Look-ups in named tables: a row name and a column name give one cell, copied from the table.

gav =
,bag,rano,sesabi,munifun,mumeki,puti,nanalu
topim,7.72,6.93,7.60,6.64,3.35,6.39,5.17
vetisug,4.59,3.86,4.86,5.63,6.24,3.62,6.81
bes,1.87,3.27,2.82,3.64,7.50,4.19,4.92
fogiri,1.91,3.47,2.72,3.50,6.98,3.79,5.24
peze,6.12,7.00,5.99,5.34,3.87,7.10,3.82
mez,5.54,6.09,5.08,4.71,4.23,6.76,2.73
fud,7.92,6.90,7.48,6.68,3.41,6.43,5.15
keb,5.64,6.27,5.29,4.64,4.24,6.92,3.34
gub,4.32,3.68,4.72,5.27,6.21,3.74,6.42

munifun of fud = 6.68
sesabi of peze = 5.99
mumeki of bes = 7.50
nanalu of keb = 3.34
munifun of gub = 5.27
mumeki of gub = 6.21
munifun of fogiri = 3.50
puti of topim = 6.39
mumeki of mez = 4.23
rano of gub = 3.68
puti of fogiri = 3.79
bag of fud = 7.92
puti of bes = 4.19
munifun of keb = 4.64

Table mape
|  | difa | ged | pabib | ruduro |
|---|---|---|---|---|
| daz | 0.6 | 0.0 | -0.4 | 0.5 |
| paz | 0.3 | -0.5 | 0.4 | -0.2 |
| zinogod | 0.5 | 0.1 | -0.4 | 0.5 |
| zopos | 0.4 | -0.5 | 0.4 | -0.2 |
| zupupun | 0.6 | 0.0 | -0.4 | 0.5 |
| gikami | -0.2 | 0.9 | 0.3 | 0.1 |
| vif | -0.2 | 0.9 | 0.3 | 0.2 |
| befoduz | 0.0 | 0.1 | 0.7 | -0.4 |
| mer | -0.3 | 0.3 | 0.9 | -0.4 |
| tesa | 0.5 | -0.5 | 0.4 | -0.2 |
| ror | -0.1 | 0.2 | 0.9 | -0.4 |

What is the difa of zinogod in mape? 0.5
What is the pabib of paz in mape? 0.4
What is the ged of zopos in mape? -0.5
What is the pabib of gikami in mape? 0.3
What is the pabib of befoduz in mape? 0.7
What is the ged of vif in mape? 0.9
What is the ruduro of gikami in mape? 0.1
What is the ged of tesa in mape? -0.5
What is the ruduro of zinogod in mape? 0.5
What is the difa of mer in mape? -0.3
What is the pabib of mer in mape? 0.9
What is the ged of zupupun in mape? 0.0

nofer.csv
,movevi,fom,num,ketor,vazu,zotogad,duno,tefafo
pido,195,160,82,27,75,161,204,205
pab,200,183,122,46,40,126,185,207
ditelev,206,192,167,92,35,65,151,203
lukope,35,50,137,193,210,195,176,108
fam,173,104,33,57,148,195,201,192
sabifi,33,55,141,196,207,200,172,103
vafaz,104,176,208,200,187,142,60,33

movevi of sabifi: 33
ketor of pab: 46
tefafo of fam: 192
duno of ditelev: 151
fom of pido: 160
fom of ditelev: 192
zotogad of sabifi: 200
ketor of ditelev: 92
fom of fam: 104
tefafo of pido: 205
zotogad of vafaz: 142
vazu of fam: 148
num of pab: 122
zotogad of lukope: 195
Which row has the largest movevi? ditelev

gufiku
         mov  moku  mogod  dama  lum  fen  fipam  pim  pelefi  bem
gol       78   222     33    87   40  151     31  129      96   62
geg       78   101     33    89   40  239     49  138     129   72
rezukop   78   252     33    89   40  237     49  137     126   62
vanuzap   50    34     18    89   33   89     16   33      61   53

What is the fipam of vanuzap in gufiku?
16
What is the lum of gol in gufiku?
40
What is the fipam of gol in gufiku?
31
What is the pelefi of vanuzap in gufiku?
61
What is the mogod of rezukop in gufiku?
33
What is the fen of gol in gufiku?
151
What is the moku of vanuzap in gufiku?
34
What is the pelefi of gol in gufiku?
96
What is the mov of gol in gufiku?
78
What is the bem of gol in gufiku?
62
What is the mov of rezukop in gufiku?
78
What is the pim of vanuzap in gufiku?
33
What is the mogod of vanuzap in gufiku?
18
What is the moku of rezukop in gufiku?
252
What is the mov of vanuzap in gufiku?
50
What is the fipam of rezukop in gufiku?
49
What is the fen of rezukop in gufiku?
237
What is the lum of geg in gufiku?
40
What is the pim of gol in gufiku?
129
What is the pelefi of rezukop in gufiku?
126

sekavef:
	rel	nol	tabiziv	mer	koviz
binikoz	65574	52505	50673	71828	86356
popun	58078	52811	59661	68599	74900
bis	70352	67457	65277	58658	22256
lologir	57143	63375	63799	56161	49945
rikalug	53132	71862	68706	47421	33270
gezigo	58290	39397	59979	62477	63608
lipiri	67879	58550	56660	75501	62912
nasude	59506	71284	71776	43422	28519
kirefo	70357	52391	64468	51461	42072

kirefo, koviz: 42072
bis, koviz: 22256
lipiri, nol: 58550
nasude, tabiziv: 71776
kirefo, mer: 51461
nasude, nol: 71284
rikalug, mer: 47421
popun, nol: 52811
binikoz, nol: 52505
binikoz, mer: 71828
bis, nol: 67457
popun, koviz: 74900
lologir, koviz: 49945
bis, mer: 58658
kirefo, tabiziv: 64468
rikalug, koviz: 33270
lologir, mer: 56161
binikoz, tabiziv: 50673
lologir, tabiziv: 63799
lologir, rel: 57143

totike
cols = lelug, gel, zulase, dinakur, dizivi, tizop, mot
zuziki: [-2167, 39896, -37175, 39940, 14298, -29903, 49009]
gedinit: [64340, -31080, 37032, 45936, -54567, 37625, -17928]
kal: [4317, 28224, -37175, 61981, 44, -45920, 45360]
koge: [-12868, 38844, -32076, 32433, 19205, -16706, 52996]
dat: [-54522, 38292, -6035, -14784, 78561, 22014, 21344]
refesez: [53970, -29857, 32475, 34922, -47640, 43530, -23483]

What is the gel of kal in totike?
28224
What is the tizop of zuziki in totike?
-29903
What is the gel of zuziki in totike?
39896
What is the mot of zuziki in totike?
49009
What is the zulase of kal in totike?
-37175
What is the lelug of zuziki in totike?
-2167
What is the lelug of refesez in totike?
53970
What is the dizivi of dat in totike?
78561
What is the zulase of zuziki in totike?
-37175

